Turns, then the turns between two rows, first turn first; the first pair answered
j_407 (before -> after):
[ 12 -11   1  -8  -1  12   9  -4]  ->  [12 -6  5 -4  2 15 10  5]
[ -9  -4 -11  12 -11   9  15  12]  ->  [ -8  -5 -18   8 -14   6  12   8]
[ 5  0 -9 -6  0 -5 -8 -6]  ->  [  5  -8   1  -6   2   1  -6 -10]
j_756 (before -> after):
[ 16 -11  -4  -2 -10  29  25  21]  ->  [ 18 -12  -8  -4 -14  29  25  16]
[-12  -7  13   4  -8   1 -10 -28]  ->  [-14  -4  -3   1 -14  -5 -12 -26]
[  1  -2  -8   3 -10   5  15   1]  ->  [-3  0 -7  5 -9  4 15  6]
[-11   5 -10   3  -3  -4   1   7]  ->  [-11   5   3   6   3   0   2  11]
j_49 (before -> after):
[-13   7 -12  -5  -3  -6   7  -6]  ->  [-18   4  -8  -6   2  -5   5  -6]
[  8  -3  -4  -4   2   0   0 -12]  ->  [  5  -5  -2  -4   7   0  -2 -13]
[-14 -11  -3   6 -15   7   3  -9]  ->  [ -2   4 -14   6 -16  -5  -4 -12]
j_665 (before -> after):
[12  0 13 -4 16 12 -7  1]  ->  [  2  20  -1   3  10  -1 -11  12]
[  2 -15  18  -3   7   8   1 -12]  ->  [-13  16   0   8  -1 -14 -12  -2]
[13  3  8 -8 25  7  5  2]  ->  [ 3 22 -3 -2 19 -6 -1  9]
[-18  10  16  14   4  -3  -6  -6]  ->  [-17   3  12  14  -7  11  11   8]
j_363 (before -> after):
[ -2   2  10   6 -11   6 -10  -6]  ->  [-1  8  9  9 -9  4 -9  3]
[-12   2  14   2  -1   6   0  -1]  ->  [-14   4  15   2   0   6   0   0]
[ 5  0  6 -3 12  7  7 17]  ->  [  0 -12   3  -7   8  12  10  10]
[-12   6 -10  -1   4  -5  -9  -8]  ->  [-13   8 -11   0   5  -5  -8  -4]
Now pairs of rows:
(2 to 3 turns a pair)
[-9 10  7  6  8  3 12 16]  ->  [-3 -2 16  4  7 12 15  7]	j_756 then j_363
[-18   1   2   0  10  -3   2   5]  ->  [  6  -2  -5   2 -12   6  14   1]	j_665 then j_756 then j_49
[  5 -26  17  -3  10  14   8 -12]  ->  [ -8  15 -21   6  -1 -23 -13  -6]	j_756 then j_665 then j_363
[ 15  10 -10  -9   5 -22 -16 -10]  ->  [  4  19  -1  -3  16 -22 -14   8]	j_756 then j_756
[  6  13  -5  -4  -5 -16 -10   2]  ->  [  5   3 -10  -3 -19  -5   4   6]	j_407 then j_665
[ 3 22 -4 -2 -2  1  1 12]  ->  [  3 -10   5 -17   9  10  -1  -9]	j_363 then j_665
[ -1 -11  -1 -19  12  -7 -14 -15]  ->  [ -2   5  -6 -15  15 -15 -18  -7]	j_756 then j_363
[  6   5  -8  -8   3 -10  -6   5]  ->  [ -4   8 -10  -3  -4 -11  -6   5]	j_407 then j_407 then j_665
[-13  17  14   7   2 -14 -20 -16]  ->  [-1 11 -6  3 -6 10 19 31]	j_363 then j_665 then j_407
[-10  18  -6  -5  17 -25 -20   9]  ->  [-27 -13 -18 -12   1  -5   2  22]	j_363 then j_49 then j_407
[  3  20  -7  14 -22  -8   4   1]  ->  [-5 14 26 14  7 -4 -3 -2]	j_756 then j_49 then j_756
[ -4  -9 -30 -13  -2  -1   4   9]  ->  [ 17 -15 -14  -8 -13   5   2 -16]	j_363 then j_407 then j_49
[-13  10  -1   2  10 -11  -7 -11]  ->  [-5  5 15  4 15 -1  1 -9]	j_363 then j_756 then j_756
[-10  21 -22   1  -3  -9  -5  11]  ->  [-29 -13  -5  -6   7   9   3   8]	j_49 then j_363 then j_665
[ -4  20 -18 -15  16  -4  16  15]  ->  [ -9  -7 -15 -27  20  -3   9 -13]	j_363 then j_665
[ 10   2  -3   3   1  -7  -9 -19]  ->  [ 13 -12   8   2   3  11   8  -5]	j_665 then j_756 then j_665
[ 14 -16   0  -2 -24  17  10 -17]  ->  [-15  -3  -1  -3  -4 -12 -21 -29]	j_665 then j_49 then j_756
[  8  -8  12   2   1   8 -12 -22]  ->  [  8 -10   3   6 -14  22   8  -1]	j_665 then j_665
[ -2   5  -7   1  -7  -7 -10 -13]  ->  [  7 -11  -1  -5  -1  12  10   2]	j_363 then j_363 then j_665
[ -4  -8   3  14  -7   9  12 -13]  ->  [-3 -3  7 18 -6 10 12 -7]	j_407 then j_363
[  4  21  -4   7  -4  -9 -10   0]  ->  [-8 -2 21  8  2 12  5  5]	j_49 then j_665 then j_756
[ 29  11  -6   6 -18   4   5  -2]  ->  [ 26   1 -11  -2 -17  -1  -2 -18]	j_756 then j_407 then j_665
[ 16 -15   1  -7  18  -1   4 -17]  ->  [-10  -8 -29  -4  -3 -11   5  -3]	j_665 then j_363 then j_363
[  4  -7 -12  -5  -3  11  10   3]  ->  [ 12   4 -10  -6   6  -3  -5  -9]	j_49 then j_407 then j_363
[-10  -9 -26  -4 -26   0  10   3]  ->  [-15   2 -24  -3 -14 -19 -12 -14]	j_665 then j_665
[19 10  4  7 -1  3  5  6]  ->  [ 6 -3 18  6 10  8  5  7]	j_49 then j_49
[ -2  11 -10   4 -13 -16  -4  -9]  ->  [-1 -3 14  6 -2  9 17 10]	j_756 then j_756 then j_665
[ 14  -8  -6  -5  11 -12 -20 -26]  ->  [ 18  10  18   9  27  -5 -13   2]	j_407 then j_363
[ 4 25  8 11  0  6 17 28]  ->  [28  5 21  7 -7 16 17 -4]	j_756 then j_756
[  2 -10  17   9  -5   6   6 -13]  ->  [ 10  10  -4  12 -13   2  12   9]	j_49 then j_363 then j_363
[ 3 -1 12  0  7  1 -1 -9]  ->  [ -2 -11   7  -3   3   8   7  -3]	j_665 then j_363 then j_665
[  4  -2  11  -5  23  -6 -16 -18]  ->  [ 11  -3  13  -5  19  -2 -12 -20]	j_407 then j_756
[ 15   3 -21  -3  -9  -6  -2   2]  ->  [23 -3 -9 -8  9  1 -1  2]	j_756 then j_665 then j_49
[ -3   7 -13   1 -10  -2   8   5]  ->  [ -2   9  -7  -2   1 -12  -7 -11]	j_665 then j_665
[18 -5 19  4  7  4  0 -4]  ->  [ 17  10  -7   4 -10 -10  -8  -9]	j_49 then j_756 then j_665
[  3  -4  16   3  -1  -2  -7 -22]  ->  [-5  3 22 12  4  6  6  9]	j_363 then j_49 then j_363
[10 -2  1 -2 -1  7  1 -9]  ->  [  4   4  -1   0  -2   0  -6 -13]	j_665 then j_407
[ 6  2 19  0  9  2  1  6]  ->  [-1 -6 10 -2  0 10 12 13]	j_665 then j_665 then j_363
[  9   2   0   7 -13 -10  -3 -20]  ->  [ 12   9   0   8 -11 -13  -5 -16]	j_363 then j_407
[ -3 -18  13  -2  -7  -7  -7 -14]  ->  [-2 -5 27  8  2 -4 -2  6]	j_407 then j_363
[  5   5  -7   6 -10   3  15  14]  ->  [  7  15  -7   4  -2 -14  -7  -7]	j_665 then j_49 then j_665
[-29  14  18  19   0 -13 -18  -8]  ->  [-37   4   9  20 -14   3   4  15]	j_407 then j_363 then j_49
[ 0  6 24  8 15  6  5  6]  ->  [  1  22 -15   1   3 -14  -5   5]	j_407 then j_407
[  6   9   9   6  -1  -6  -8 -14]  ->  [ -1  12  -6   9 -14  -3   4   5]	j_665 then j_407 then j_756
[16  8 -4  8 -5 17 14 19]  ->  [ 24   4  -3  -3   7  -1 -13 -21]	j_756 then j_665 then j_756
